(in the rows, 128 means zero)
One turn sends every row of this set to another row. A few are shown first. Where does it send the rows asked after them?
vazu: [107 141 111 157 162 157 135 140 148 141 133 164 107 149  96 142 139 172
 112 137 103 108 155 141 116 129 142 145]
Mov: [146 140 111 154 148 151 133 135 127 138 115 157 155 125  92 146 139 140
 102 115 138 106 127 155 136 126 145 121]
Nuz: [110 156 112 142 127 118  99 113 122 132 141 172 118 119  85 146 154 167
 112 128 122 126 151 153 138 120 148 125]
bipul: [119 119 126 129 148 135 121 124 146 162 118 155 133 121 135 154 138 168
 134 144 145 144 153 134 117 123 141 144]
Mobe: [145 151 120 138 161 133 137 125 139 111 105 173 147  98 128 131 157 150
 161 135 128 124 165 134 134 120 140 133]
Tor: [126 160 115 136 142 135 149 123 130 104 109 163 140  88 105 133 163 151
 157 126 124 117 171 138 135 121 136 129]
Rami: [118 141  86 153 177 139 145 129 138 123 138 141 142 116 126 161 162 163
 151 129 128 109 135 158 115 132 146 150]
Sug: [126 157 115 140 159 125 145 125 131 109  98 173 150 110 119 119 164 162
 152 115 134 114 156 143 129 130 140 115]
Funum: [129 156 125 159 154 145 123 122 137 128 107 150 139 133 107 146 137 140
 102  95 143 113 141 136 135 126 136 112]
Piza: [130 146  87 140 180 161 149 127 141 123 138 149 133 119 127 158 156 171
 149 118 123 117 138 148 111 142 146 133]
dozek: [105 148 123 145 125 115 113 117 125 124 127 159 126 106 101 142 157 176
 109 113 124 138 156 160 129 114 166 132]
Tul: [130 142 111 141 163 140 127 131 142 118 105 166 137  88 117 115 168 142
 150 126 132 102 169 134 139 117 137 130]
fov: [106 154 113 162 176 161 128 124 155 117 131 143 140 107  89 148 137 142
 116 144 141 138 165 160 127 101 139 132]
mer: [108 162 110 149 172 165 141 118 159 109 135 154 136 110  87 149 150 146
 103 136 125 133 165 146 130 104 143 120]
Ved: [110 143 108 149 163 171 132 127 153 116 149 149 136 113  88 149 142 155
 107 136 136 132 173 167 124 112 133 111]
Sov: [107 127 108 136 134 116 111 126 115 128 141 161 128 114  82 133 167 160
 119 130 119 130 165 162 113 107 153 127]
bival: [136 152 114 157 138 159 134 136 124 144 126 155 160 126 105 145 140 132
 108 106 142 100 141 152 129 130 140 132]
virir: [106 139  96 132 138 116 105 118 111 124 130 163 127 118  85 139 159 166
 109 130 127 131 156 160 117 105 142 146]
fedi: [114 128 106 138 177 133 129 122 137 115 151 166 146 102 106 148 154 171
 112 128 116 120 182 151 149 155 139 143]
sef: [ 99 129 117 154 179 132 120 126 142 128 150 170 148  94 104 140 149 161
 121 129 133 131 166 159 141 160 149 152]
Vid: [101 138 111 133 136 110 105 117 129 120 142 171 119 105  98 137 165 152
 114 125 113 124 160 155 135 104 152 133]
Panap: [128 144  95 158 144 147 126 128 124 132 120 147 148 125  98 146 127 136
  95 107 128 106 136 141 130 122 128 117]
zizo: [127 151 111 148 142 164 130 134 126 139 118 133 137 124 111 152 130 135
 113 105 130 117 130 136 141 130 129 121]
vepe: [143 141 113 130 177 125 137 133 138 120 101 166 143  99 112 131 159 142
 148 128 132 105 178 136 135 120 137 127]
romin: [102 132 131 129 147 131 123 148 138 148 110 144 125 128 129 142 131 180
 135 120 132 132 157 129 106 120 143 131]
remo: [129 134 121 157 161 168 134 148 152 128 127 165 123 150 100 136 142 174
 118 150 112 116 149 147 130 127 133 150]
Nirem: [110 141 118 120 149 129 124 152 144 152 116 168 127 118 129 144 138 175
 137 137 141 142 154 124 116 140 127 134]
pagu: [119 116 129 135 149 139 122 148 135 156 118 155 124 120 133 161 148 159
 124 140 146 142 154 130 110 126 153 141]
pove: [108 137 120 132 176 142 126 127 146 123 151 175 142  95 107 136 153 176
 120 127 116 144 168 148 138 154 156 148]
lafon: [105 141 117 167 168 146 128 148 148 139 128 163 115 151  99 133 145 157
 127 146 115 109 149 151 119 124 136 160]
Reg: [123 140  94 136 170 152 144 138 145 110 142 153 126 120 138 168 176 170
 140 136 127 110 144 149 120 129 144 143]
nibe: [115 125 123 133 140 148 127 152 135 156 119 167 128 121 131 150 123 168
 133 131 144 136 149 140 102 134 138 138]

Ved turns into remo
zizo turns into Nirem
Mobe turns into Vid
Now find these:
vepe turns into Sov
bival turns into bipul
pove turns into mer
romin turns into Sug
sef turns into fov

